In the rows, 128 means zero.
Each path below is one point turned by a fixed rotation once a step. After each direction that follows a path, write how fast that rotation turns it, in degrees per step (0 if it stays still).
Each turn is a multiple of 5 degrees from 10 to 175, or 0.
Each row of a path follows its step; steps can be skipped.
Rotation 1:
step 0: [129 139 122 128 120 113 133 129 117 125 128 125 125 124 129 134 131 121
 128 114 132 141 120 128 129 133 126]
step 1: [137 133 117 130 123 120 129 121 124 128 129 130 122 127 115 131 129 119
 122 114 132 138 133 122 134 123 125]
step 2: [124 128 128 133 121 126 123 117 127 122 130 131 132 124 115 124 129 116
 120 119 135 126 131 120 134 112 127]
step 3: [127 120 137 130 114 135 125 128 125 129 127 133 137 119 126 129 138 123
 125 122 132 126 122 119 132 113 126]
step 4: [139 125 138 131 114 124 123 137 120 128 135 138 135 120 136 127 130 134
 126 126 124 129 124 125 126 115 128]
step 5: [130 139 133 125 115 114 128 136 126 126 137 139 127 122 133 129 126 137
 128 129 129 128 127 118 130 125 139]
step 6: [134 139 127 130 124 118 136 127 130 134 126 138 123 124 120 137 122 132
 136 125 129 123 124 119 135 123 142]
step 7: [122 134 129 144 129 122 132 120 119 132 128 132 122 125 115 134 125 127
 137 126 123 119 127 123 127 120 135]
step 8: [118 128 132 139 128 136 137 121 113 128 131 136 119 121 121 130 135 135
 130 128 130 122 130 122 128 124 123]
step 9: [125 126 133 137 121 138 140 123 119 120 135 140 129 125 130 135 123 139
 123 129 129 128 128 134 135 124 119]
Directions:
[133 126 125 124 129 131 132 130 128 133 126 128 127 124 126 130 133 131
 128 129 130 129 130 126 130 127 127]  145
[128 128 123 125 124 122 129 131 130 126 129 128 126 127 130 128 125 133
 128 127 126 131 125 130 130 130 127]  70
[126 123 126 129 124 130 126 123 127 127 126 127 123 127 123 124 129 128
 129 128 128 125 129 131 131 127 125]  60
Rotation 2:
step 0: [122 116 124 127 131 130 120 131 140 126 133 124 128 126 133 136 128 131
 123 126 114 129 117 127 140 123 126]
step 1: [121 139 128 130 129 137 126 134 124 132 130 133 122 139 119 124 136 135
 138 123 138 130 125 121 130 137 127]
step 2: [133 121 128 131 128 124 124 126 125 126 126 129 130 134 115 134 117 133
 116 129 120 139 123 134 123 117 135]
step 3: [123 138 132 135 124 131 128 134 126 129 121 133 134 122 136 128 143 127
 129 127 119 137 127 120 138 135 133]
step 4: [140 135 124 133 129 132 126 127 129 119 131 114 125 131 114 126 124 134
 122 131 123 125 129 122 121 131 117]
step 5: [127 128 129 124 129 135 126 134 131 128 127 134 122 128 141 125 122 124
 129 136 123 149 128 136 124 134 130]
step 6: [121 132 125 138 136 116 128 131 135 123 137 116 128 134 133 128 128 137
 127 124 122 122 122 124 138 127 125]
step 7: [124 131 131 116 127 142 124 131 126 131 129 133 124 132 116 128 127 130
 124 136 137 135 117 131 133 136 121]
step 8: [125 131 127 147 125 116 129 125 125 126 125 136 130 140 130 132 123 133
 124 123 128 138 127 133 123 124 131]
step 9: [120 132 126 129 121 135 123 130 124 131 126 120 139 111 123 125 130 130
 121 135 121 130 121 124 140 131 130]
Directions:
[128 128 128 125 130 130 134 123 132 130 123 128 131 128 129 129 128 127
 131 128 128 123 130 130 126 127 130]  0
[126 121 126 130 127 123 129 126 130 130 127 128 130 127 132 128 131 131
 127 128 125 131 130 129 131 131 130]  125
[131 127 127 126 127 128 128 126 127 132 129 125 129 131 125 128 127 128
 128 128 129 126 127 122 128 137 128]  125
[128 126 122 129 129 131 125 133 130 129 127 123 127 127 132 129 125 127
 133 129 127 127 129 129 125 129 126]  65
Rotation 3:
step 0: [132 121 114 122 131 117 122 132 128 123 117 138 127 134 139 126 126 129
 124 127 128 138 126 138 118 124 124]
step 1: [130 126 118 127 126 146 125 140 131 122 131 131 131 121 122 127 125 130
 122 124 110 131 132 138 123 131 128]
step 2: [133 134 118 122 128 129 118 129 118 137 114 123 129 131 126 129 125 122
 119 132 128 133 127 134 125 131 146]
step 3: [137 128 113 117 133 130 129 130 142 125 122 138 128 129 133 123 126 137
 119 118 130 137 127 125 121 123 129]
step 4: [134 126 126 126 137 147 116 132 122 122 126 131 127 135 129 128 120 127
 126 134 116 127 127 138 120 125 126]
step 5: [142 135 119 127 131 129 121 128 130 144 121 135 127 119 120 130 127 123
 125 121 123 130 124 134 127 134 142]
step 6: [129 132 121 130 134 131 115 130 132 123 119 136 131 133 136 127 134 130
 120 125 131 147 123 124 118 119 128]
step 7: [133 136 118 130 137 147 124 125 129 125 123 130 126 127 129 128 129 130
 127 118 117 117 137 138 123 124 125]
step 8: [128 137 123 129 136 127 119 137 124 142 118 142 129 126 132 136 123 121
 121 135 131 128 126 137 124 134 135]
step 9: [124 136 124 122 129 136 122 127 138 126 131 142 137 130 130 128 134 130
 123 113 123 139 129 124 123 122 138]
Directions:
[130 129 125 129 127 130 132 128 135 128 131 128 128 122 126 130 127 130
 127 124 127 126 128 128 131 128 129]  175
[129 131 125 128 132 123 133 128 129 131 126 126 126 132 128 127 128 125
 129 126 129 127 126 133 128 132 128]  135
Rotation 4:
step 0: [125 121 127 124 140 135 132 131 139 130 121 128 137 129 130 129 138 130
 123 133 140 126 129 141 125 129 135]
step 1: [122 128 123 132 135 135 122 135 131 141 134 128 136 127 131 132 138 130
 121 134 134 125 121 143 133 128 128]
step 2: [124 133 125 130 131 126 117 134 131 146 128 124 132 134 127 120 137 129
 123 138 121 123 125 134 138 132 129]
step 3: [119 131 129 123 127 124 124 135 133 137 120 129 137 135 132 116 127 125
 115 138 119 127 122 123 130 129 132]
step 4: [122 133 126 122 130 130 127 133 128 122 125 127 145 134 130 122 120 129
 113 134 117 130 124 133 124 122 125]
step 5: [128 129 121 127 130 129 123 131 128 116 127 125 140 147 134 127 125 134
 127 127 118 123 125 140 126 129 126]
step 6: [124 128 130 131 131 124 118 127 129 116 132 123 135 147 130 130 135 124
 126 125 128 125 116 131 124 138 131]
step 7: [123 121 135 129 142 132 118 124 128 121 127 119 134 131 120 122 136 122
 123 126 126 127 119 128 125 141 125]
step 8: [126 113 128 128 135 139 126 132 123 130 123 124 136 124 128 118 133 129
 128 122 121 130 116 131 128 141 126]
step 9: [128 125 123 129 123 136 130 133 115 130 131 123 132 127 128 121 131 133
 128 131 122 138 110 133 132 137 134]
Directions:
[125 127 127 129 129 126 127 123 129 131 129 126 126 128 128 129 132 124
 127 124 131 123 126 131 128 128 122]  65
[126 130 134 128 131 122 124 129 127 129 131 128 123 132 129 126 130 128
 130 130 128 130 129 125 129 129 128]  90
